In the data rows, 128 means zero.
Here are some numbered points:
[139 163  84 146 148 100 124 121 109  83 108 146 164 198  90 122  85 113 118 164 118 180 154  97] 0
[130 152 117 126 141 109 129 122 119  99 122 138 136 137 118 126 105 121 137 144 124 141 134 124] 1
[134 101  94 155 130 152 113 137 120 155 121 121 136 174 123 106 122 122 106 123 121 157 153 100] 2
[127 145 110 141 136 119 120 127 118 105 119 135 144 157 103 127 116 119 123 144 116 155 145 114] 3
[132 148 129 127 131 110 132 119 128 118 121 138 124 129 125 132 121 130 133 135 127 138 124 129] 4
[144 109  49 191 136 154  94 163  89 145 102 132 165 255  85  93  96 107  67 149 118 222 197  51] 5
[117 138 184  86 120 108 147 115 153 116 142 124 111  37 161 150 151 144 172 114 137  64  79 164] 6
[135 155  99 140 150 108 125 128 114  87 112 138 156 186  99 122  87 118 125 152 121 175 154 103] 7
[120 100 171 104 116 149 136 125 154 164 147 113  96  66 164 140 161 149 136  96 135  72  99 149] 8
[124 141 112 141 126 125 126 129 127 111 123 126 133 142 123 130 123 123 127 129 123 141 137 132] 9
[122  62 123 147 109 190 116 157 121 214 148 107 106 152 150 118 164 133  89  93 139 122 140 110] 10
[121  76 146 128 105 172 122 146 141 187 149 103  98  91 155 124 164 141 125  92 142  89 111 145] 11
[129 147  86 154 135 117 115 126 110 103 109 138 144 194  97 116  93 108 113 156 118 177 163  97] 12
[140 154  86 153 146 123 121 128 108  97 113 144 157 192  96 118  88 111 112 156 119 176 158 105] 13
[119  68 157 118  99 179 125 147 142 205 150 104  87  83 166 133 188 137 114  83 148  70 113 150] 14
[118  30 161 123  91 208 121 161 140 252 161  87  73  74 178 121 201 141 112  55 144  60  97 145] 15
[118  69 168 116  99 176 128 141 142 200 157 104  92  68 178 131 181 144 123  72 137  61  99 151] 16
[131 224 114 117 159  57 140  89 123  15 103 165 170 139  94 140  65 121 159 190 117 161 130 123] 17
[121 159 168  87 137  90 148 104 146  91 124 135 119  62 138 150 130 135 166 134 132  82  88 168] 18
[135  99 105 142 123 148 120 139 115 166 128 120 124 158 130 113 133 122 108 123 127 143 144 111] 19
[114 167 190  80 126  82 155  99 151  82 136 132 117  35 145 160 134 144 173 134 131  74  76 176] 20
[132 204 104 130 155  68 137  94 113  36  99 159 162 165  85 132  70 119 139 189 115 178 145 114] 21
[112 238 217  34 149  18 182  60 167   0 132 160 121   0 143 193 118 151 230 166 133  39  38 218] 22
[131  71  95 170 118 188 104 159 112 195 128 111 122 185 131 104 141 120  87 102 126 157 161  90] 23
[140 157 102 151 143 103 119 115 118  79 110 152 160 186  89 128  95 114 119 165 118 185 155 100] 24
[130  97 111 147 120 162 117 143 120 163 133 123 128 167 120 110 133 121 100 114 131 148 152 104] 25
[118 161 156 101 132  95 147 109 140  92 123 134 125  75 136 154 130 141 163 132 133 100 100 154] 26
Which point above is nearest to each new point, looking only along the 2 directions in which the numbered points spread most? Its number follows each.
[119 107 170  95 115 136 142 131 151 156 152 121  98  48 162 142 163 144 146 102 135  63  86 168] 8
[141  99  64 179 129 168  97 159 102 160 117 124 148 237  92  98 111 107  77 127 116 198 186  76] 5
[137  57  78 176 107 193 101 172 100 212 129 109 128 213 115  92 136 113  64  98 131 175 183  86] 23
[131  24 129 155  96 215 103 175 122 255 153  96  94 150 157 104 177 126  75  65 135 117 143 110] 10
[141 210  79 146 155  56 121 100 114  28  95 162 177 206  68 122  56 107 130 195 106 206 164 100] 21
[107 117 211  65 113 124 157 109 165 145 155 108  88   0 178 158 177 159 169  88 138  21  61 195] 6
[121 109 175  96 111 139 145 118 141 152 150 114 103  50 170 138 160 147 147 102 130  63  80 167] 8
[111 142 180  88 114 107 147 115 151 112 150 130 103  41 152 147 153 147 168 121 135  61  82 176] 6
[141   0  49 221 103 255  69 213  83 255 133  92 123 255 125  66 160 101  12  77 131 202 215  50] 23
[124 156 146 104 135 104 145 116 131  99 122 137 127  95 137 144 117 132 156 138 126 111 108 147] 26
[123  95 143 134 119 159 130 138 138 173 140 115 118 106 145 128 159 135 117  93 137 102 113 132] 11
[108 117 203  73 111 125 141 122 162 140 161 113  87   2 180 162 179 152 171 101 139  30  59 190] 6
[135  49 123 151 105 198 106 162 128 225 151 100 108 140 147 110 169 135  91  78 138 117 137 114] 10
[128 138 151 105 123 116 133 118 139 113 133 135 123  92 141 142 134 143 141 127 134  95 108 150] 26
[114 104 183  91 108 145 134 126 147 166 149 108  99  45 168 144 167 146 150  93 138  60  81 166] 8
[133  60 125 141 107 190 112 160 130 211 146 105 114 134 147 113 165 129  99  88 137 116 144 127] 10
[127 145 143 115 136 116 133 112 129 108 130 134 123 106 136 138 127 136 138 133 127 117 118 143] 4
[111 169 185  77 129  84 156 104 159  85 136 133 116  20 157 162 142 148 181 131 135  59  66 176] 20
[147  77  43 204 120 190  86 175  82 185 110 119 152 255  89  77 111  96  51 126 126 237 211  49] 5
[125 154 154 111 127 105 140 118 141 107 129 136 125  84 137 140 132 136 151 137 133 101 108 152] 26
[130 140 150 104 132 120 139 116 136 125 133 128 118  83 141 132 139 134 140 124 131  95 101 151] 26
[154  57  19 221 128 198  82 186  76 207 107 120 162 255  76  64 108  84  34 122 117 255 240  23] 5
[148  96  72 184 133 162 104 148 102 163 123 121 146 231  98 103 116 109  77 129 119 197 187  75] 5
[136 215  86 138 161  70 134 103 112  30  87 166 171 188  82 132  66 104 137 190 121 196 161 107] 21
[124 179 149 106 141  85 146 102 137  67 119 145 143  93 122 146 117 138 154 147 120 121 107 150] 26
[141 213  71 148 161  58 123 101 112  20  85 160 181 199  72 125  58 104 141 197 112 215 170  94] 21
[132  57 122 159 111 194 108 159 119 215 145 103 110 155 141 107 161 128  90  81 137 123 140 105] 10
[125 108 167 102 111 132 134 128 143 143 142 118 103  69 156 143 148 139 144 106 139  85 100 152] 8
[127 155 153 112 137 103 140 111 136  97 124 136 130  95 123 143 130 128 153 138 128 105 107 145] 26
[118 108 182  94 112 138 144 132 141 160 155 111  97  41 170 140 159 149 153 100 136  56  88 167] 8
[135 190  94 132 153  68 126 106 109  41 107 152 165 169  85 135  75 116 137 179 116 185 147 102] 21
[138 128  60 188 144 142 106 146  96 125 109 136 160 252  86 100  85 105  83 156 126 216 185  68] 5
[121 139 132 116 133 112 137 122 132 111 126 134 135 108 128 136 127 129 141 134 124 115 121 136] 4
[113 210 223  33 142  40 179  67 181  31 144 152 107   0 168 184 142 164 220 138 133  10  28 214] 22
[139 106  75 177 129 160 107 147 104 158 118 129 139 212 113 101 117 109  87 121 123 187 173  80] 2
[108 120 215  64 114 114 162 107 156 141 151 121  90   0 183 158 174 157 175 102 132  19  49 197] 6
[106 219 215  48 138  28 171  66 168  28 133 155 119   0 157 182 124 157 216 153 129  41  42 209] 22
[120 185 196  63 135  61 165  87 154  70 139 135 117   3 159 167 140 151 191 136 136  47  60 190] 20
